Each path below is one point turned by a fixed rotation once a step. After each direction that follows a path, write how fast that rotation turns it, in degrees each step (0 if it stays still).
Each turn is a multiple of 5 degrees from 10 to 175, or 0.
Each row of a path follows its step; steps can be skipped.
Path 1:
step 2: [ -6 -18  32  23  18 -40 -30   2 -10 -13 -17  46   2   6  -1  33  25 -11
   1  -5   2  -8  55 -11 -29  51 -19  37 -23  -8  35  17  38 -19  29 -22
 -30  40  -1   1  38 -22 -10   1  19  -2 -19 -43  15 -19  -2  -8 -50 -54]
step 3: [ 42 -10  18  -5  47  -5 -36  -3  -9 -27 -42 -28 -17 -29 -13  11  64 -12
 -11 -19  22 -27  14   4   5  -3 -23 -47  28  18   5  19  25 -38   1  44
  38  20 -21 -21  -8 -38  28   5  -4  54  34 -33   1 -16  10   7 -14 -16]
step 7: [ 19  -2  37 -18  49 -21 -33  15  -5  12 -14   1   1   8  25  12  17   2
   8 -14  34  42  53 -17  -3 -12  -3 -45 -15  39  13 -17 -17  24  14 -39
   5   0 -70 -27   9   7 -10   5   5  38  33 -24  51  -2  39  12 -19 -38]
step 10: [-19  16  17 -34  40   8 -21   1 -23 -24  14  43  13  36  -9  14   9  25
  14  35  -1  43  54   1  15   9 -41   7  26  16  22   0   7 -31   5 -13
  23   8  25 -51  49   3  -5  35  25  13  34 -54 -19  -2  -8  22 -47 -30]
step 11: [ 27 -25  31  -6  26 -28 -38  19  33   7 -24  11  60 -12 -37  29  36   0
  -4  11  43 -23   8  19  12 -14 -61  -8   6   4  16   1   0 -38  51  -9
  -8  10 -43   1  21 -25  15 -24  23  16 -24 -22  23  17  12 -42  -5 -40]
step 12: [ 11 -20  37  -9  50 -23 -26   6  -1  -2  14  32 -24   7  36  32  34 -77
  18 -41 -13 -19  29  21  15   0 -29   2  17  15  11  -4   9  22  13  14
  14  29 -14 -10  30 -21  53 -20 -30   2  31 -21 -51 -19  14  39 -27  -9]
step 15: [-10 -15  12  32  47 -35 -37 -17  -6  -1  -5  -7  -4 -14  49  24  20  14
  12  18  19   6   9  15  20   0 -20 -35 -17  23  56  35  17 -23  10 -20
  44  37 -22 -31  16 -49   4 -23  -7  33 -24 -23  17 -48 -10  30  17 -49]
step 16: [  3 -12  26  15  43  24  13  -8  24 -31  16   0  37  -8  20  -2  45 -24
  29 -30   9 -12  59  -2  25  -8 -16 -20  -6   9   3 -44   4 -19  34 -18
   9  19  -4 -10   4   3 -24  41 -27  59  44 -64 -12  -8  32 -36 -18   1]
step 18: [ -9 -30 -19 -22  -6  -7   5 -19  38 -26  20  23 -61 -27   4  31  45  11
 -12   6  25 -11  26  28  40  35 -49  12  19  11  12   8  30  15 -20 -27
  16   8 -27 -39  47  -5  -1  34   4  10 -14 -45 -35 -26   0  -7 -43 -37]
step 19: [ 17 -10  17 -44  70   2 -22  -8  10  -1  -7 -16  27  17 -42  26   5  28
  26 -16  22  41  51 -30  23  14 -23  17  10  -1  28 -14  53 -14  51   0
  21   2 -41  -1   1 -43   9  16  15  14   3 -34  29 -28  14  29  12  -5]
step 23: [-37   8  25 -16  43 -32 -23  -3  20 -13 -12  23  -6   7   9  -1  15   9
 -19  29  24 -17  45 -32  29 -42 -19  -5   4  50  39  32  31 -31   6  -6
 -44 -19 -13 -21   9 -57  20  14   5  19 -12 -39  41  35  -9 -10 -19 -42]
[-11   5   0  -4  -2   6   2  -8   3 -16  10  -9   4  -9 -13   6   3   5
  -4  -4  20  -6  -6   6   9 -11  -7   6  -2   9   2  -5  -4  -3   0  11
  -7   4   1  11  -6  -1  -8   2 -10  -4   1   1   0  -1   5 -12   0  -5] | 145
[ -8  -3  -2  -9 -12   9   3 -12   1  -1  -1   2 -21   6   6   3   4  -5
   2   0  -3   7 -11   1   6   5  -4  19   6 -11   1  -4  -5  -5   7   0
  -2  -6   3  -4   2   2  -3  -3   4  10   6  -3   9  11  -9   1   8  -9] | 85
[ -2 -11   7   2   2   1 -20  11   2   0   4   4  -5   0  -2  -8  -4   7
  -2  10   7   2   1  -5   0  -4  12   8  -3  -7  17  -4  14  -6   1   0
   2   1   3   8   6   1   8   6 -15  -3   0  10  11   3   0   0  11   0] | 175
[ -3  -2   4 -14   4  -9   9   6  14   4   4 -12  -6   3  -3   1  -9  -9
  -2  -5   4  -1  -1   0  -2   0  -3   4  -2   3  -1 -19   8  10  -7 -11
   2 -13  -5   5   4  -2  17  -2   6  -8  -5   3  -4   4   4   0  -5 -10] | 60
[ 17 -12   3   8  -2  -6   7   4   8   0   2   1  -8   1   3   4  -6   1
  -5   2   1 -14   7 -17   8 -11  -1   1  -3  -5   2  -2  -2   0   8   2
  -8  -7  -2  -5   0  15 -18  -2  -2  -4 -12  -8  -2   0  -5  -5  -2  -6] | 155
[  5  -4   5   7  -1   3   6 -12   1 -10 -12  -3   1  -3  -8  -7  -1   2
  -2   1  -3   7  14  11  -3   9   3  -6   2 -10  14  -4   3  -4   4   5
   3 -14   6   3   0   2   0   7  11   2  -2   0 -12   4  14 -14   9  -4] | 135
[  1   4   1  -4 -12  -4   1 -11  -6   4   5   7   1  15   2  -3   2   8
  -1   0   4  -6 -19 -12  -6  -3   9 -11   0  -6   3  -7   1   4   0   0
   0  -3   0  16   2  -5  -7   6   5   9  -4  17 -13   0  -1   0  -6   5] | 0
[ 14  -2  -2   3   8   1  -6  -1   2   0  -5  -4  -1  -8  -2  -6  -5   4
  -5  -8  14   7 -10  -3  -8   6 -12 -10  11   3  -2   7 -12   1  -3  -7
  13 -15  -7   5  -4  -1  -2  -5 -11   9  -7   1  11   7  -6  -1   3  -1] | 175
